(in the rows, 128 means zero)
Named moves come first, each a turn or a mirror and shown by rows before and after it. Which of them, in which order, take the first row of each pair that follows to the second? Write the first one first, as in the answered first pair.
tavek:
[120 143 127 129 139 126 131 139 122 104 127 116 121 126 125 104]  ->  [124 143 124 130 139 133 131 137 118 101 130 116 121 130 126 102]
[ 45 141 134 134 156  89  96 130 139 103 150 154 102 123 112 124]  ->  [143 112 152 158 156 162 115  79 153  85 154 135  96 160 109  90]
[ 78 116 131 141 117 114 125 124 131 134 140 139 136 146 134 141]  ->  [124 103 139 152 119 147 135 103 138 128 141 135 133 164 132 130]
tafuz:
[ 93  96 134 146 104 138 144 155 144 175  96 137 141 119 142 141]  ->  [ 61 101 145 146 112 126 135 147 149 160 117 143 132 133 135 144]
[114 121 133 124 153 118 120 129 120 133 144 119 111 126 115 131]  ->  [129 120 139 113 150 129 120 126 115 133 156 123 125 128 119 133]
[192 137 150 135 146 160 152  91 122 120 167  77 109 147 108 112]  ->  [198 133 124 150 135 153 163 107 122 140 124  68  96 128 106 109]
befin:
[136 134 126 129 151 110 129 131 122 171 139 130 124  89 109 146]  ->  [113 138 153 112 125 133 121 123 126 128 175 145 160 130 138 146]
[139 127  99 124  97 136 129 126 159 140 115 135 102 140  96 105]  ->  [113 152 101 104 117 121 120 142 146 127 144 136 101 134  89 107]
[140 137 135  79 118 106 118 147 122 145 127 124 137 109 128 125]  ->  [142 127 142  78  99 120 122 137 131 137 130 127 155 127 140 125]

Between the rows of a pair lie two moves.
[134 161 171  93 162 135 133 115 129  79 211 126 135 152 140 121]  ->  [208 146 103 118 119 138 180 157 120 155  85 101 122  97 142 114]  tafuz then tafuz
[118 194 119  82 147 102 130 196 112  95 114 101 108  75 121 116]  ->  [196 168 150  98 155 169 141 141 123  65 144  93 109 120 120  94]  tafuz then tavek
[141 121 146 100  81 108 112 128 132 171  97 109 142 111 135 151]  ->  [ 87 139 153 100  91  82 105 134 136 146 114 115 132 123 136 151]  tafuz then befin
[105 148 155 130 160 101 174 125 155 111 135 131  96 104 150 116]  ->  [152 117 167 135 130 141 184 103 165 120 133 134 116 125 162 115]  tafuz then befin
[150 104 137 158  96 149 124 112 137 135 107 145 130 175 133 110]  ->  [102 152 148 120 125 125 105 127 116  95 157 153 134 172 131 111]  befin then befin
[172 112 125 122  91 167 152 130 128 121 104 127 150 131 141 123]  ->  [116 155 110 120 154 103 139 151 108 121 116 118 100  88 102 124]  befin then tafuz
[152 139 117 139 172 115 145 144 103 143 145 122  90  82  92 124]  ->  [131 141 160 113 136 152 131 125 111  82 196 141 140 145 132 127]  tavek then befin
[106 119 127 147  68 122 118 115 141 165  99 143 129 121 141 145]  ->  [103 155 118 134 127  93 113 127 115 161 121 136  95  82 106 136]  tavek then befin
[167 146  89 117 117 129 157 152 121 113 117 118 119 122 160 133]  ->  [119 151  96 122 112 113 148 145 127  83 125 123 120 144 167 135]  tafuz then befin
[ 96  81 161 128 120 135 128  90 150 170 147 160 146 150 123 127]  ->  [113 111 137 113 159 112 128 117 124 202 137 147 119  96  98 125]  tafuz then befin
[105 139 119 129 146 137 132 122 122 112 141 131 115 135 123 130]  ->  [110 141 121 114 141 139 129 128 114 118 149 136 129 128 129 136]  tafuz then tavek
[184 106 139  92 152 161 138 122 126 187 161 154 136 130 118 147]  ->  [155 111 105 110 147 123 148 149 127 212 104 150 112 101 109 154]  tafuz then tavek
[124 129 143 121  74 186 134 102 114  94 111 117 165 174 141 132]  ->  [ 77 143 114 118  66 140 131 145 107 125  70 117 161 136 142 146]  tafuz then tavek
[141 125 121 143 140 137 124 126 118  98 111 118  93 121 140 128]  ->  [144 133 132 127 131 146 116 125 111  85 132 122 106 127 144 129]  befin then tafuz
[101  95 105 153 134  79 110 119 134 175  99 130 119  75 113 159]  ->  [111  66 130 162  84 119 112  94 157 149 102 140 155 126 149 162]  befin then befin
[ 67 134 131 157 117 136 143  96 125  98 159 143  89 162 107 107]  ->  [ 59 120 114 171 103 116 145 109 129 131 122 141  79 141 103 119]  befin then tavek
[ 95 119 152  97 118 107  99 141 123 166 161 162 158 106 131 172]  ->  [144  83 153 126  94 144 117 113 141 178 132 149 162 129 139 164]  befin then tavek
[231  93 149 143 133 168 133  89 107 148 145 114 139 126 113 110]  ->  [101 179 138 107 183  89 110 143  80  91 184 117 114 104 104 109]  tafuz then befin
[108 124 153 125 157 139 120 111 131 103 174 130 112 150 119 122]  ->  [135  85 143 155 118 155 135 100 151 134 131 128 120 158 126 126]  tavek then befin
[171 109 133 139  95 145 141 125 155 171 155 139 154 137 136 146]  ->  [105 166 114 125 142  87 130 159 130 155 163 133 118 101 118 146]  tafuz then befin
[ 75 146 106 170 140 110 127 124 144  70  64 142 103 148 155 126]  ->  [108 148 102 177 172 117 134 117 134  72  65 130  79 134 137 112]  tavek then befin
[140 161 112 153 120 143 136 128 108  95  96 105  92 122 124  96]  ->  [131 172 129 132 120 150 128 129  98  72 129 114 112 135 135 101]  befin then tafuz
[ 87 136 130 104 134 107 142 153 125 121 138 141 135 126 152 134]  ->  [160 124 122 131 160 136 163 129 125 135 119 118 104 119 126 114]  tavek then befin
[150  83 135 137  81 189 121  80 174  84 131 131 160 186 161 111]  ->  [ 85  74  82 150  64 108 120 133 176 170  55 138 140 115 145 141]  tavek then befin
[118 149 139 107 143 120 126 113 119 108 151 123 124 124 130 114]  ->  [156 145 120 107 127 134 139 125 115 132 118 119 130 112 131 112]  tafuz then tafuz
[182 134 112 138 119 146 145 137 122 154 102 145 152 128 142 141]  ->  [153 132  99 167 128 126 151 137 136 149  80 140 120 135 135 134]  tafuz then tavek
[107 128 147 106 161 114 110 123 117 137 187 139 123 123 107 142]  ->  [173 118 123 109 134 136 133 139 107 178 133 130 136  92 114 141]  tafuz then tafuz
[105 128 109 164 111 118 121 122 134 109 112 120 128 160 156 124]  ->  [134 127 100 173 132 120 128 117 129 123  97 109 108 143 141 116]  befin then tavek
[149 120  91 131 140 101 135 174 117 154  83 127 105 100 111 142]  ->  [176 101 122 160 163 140 142 115 142 108 118 122  84 154 102 119]  tafuz then tavek
[180 134 111 123 125 126 132 127 127 164  99 134 105  96 103 124]  ->  [163 160 144  95 139 148 119 118 116 102 165 140 126 133 116 118]  befin then tavek
[102 131 125 151 174 102 132 119 131 127 131 122  84 120  92 118]  ->  [139 123 150 145 176 135 130  96 131 112 160 125  97 138  95 114]  tavek then tafuz
[154 135  90 146  96 150 158 163 121 105  63 101 126 129 162 124]  ->  [ 70 153  99 146 116 107 139 170 124  81  88 109 108 136 157 132]  tavek then tafuz
[150 124 117 158 121 151 177 132 144 105 104 131 129 125 119 111]  ->  [ 92 140 120 135 105 125 162 151 143  97 113 146 149 123 134 125]  tavek then befin
[100 190 100 107 128 125 117 162 121  74 145 106 117 146 173  93]  ->  [185 138  90 137  92 169 142 137 136 122  91  96 129 147 174  90]  tafuz then befin
[165 128 103 141 127 134 153 140 132 143  81 104 111 108 118 116]  ->  [ 83 143 139 138 160 115 123 118 144  91 151 118 103 148 111 118]  tafuz then tafuz
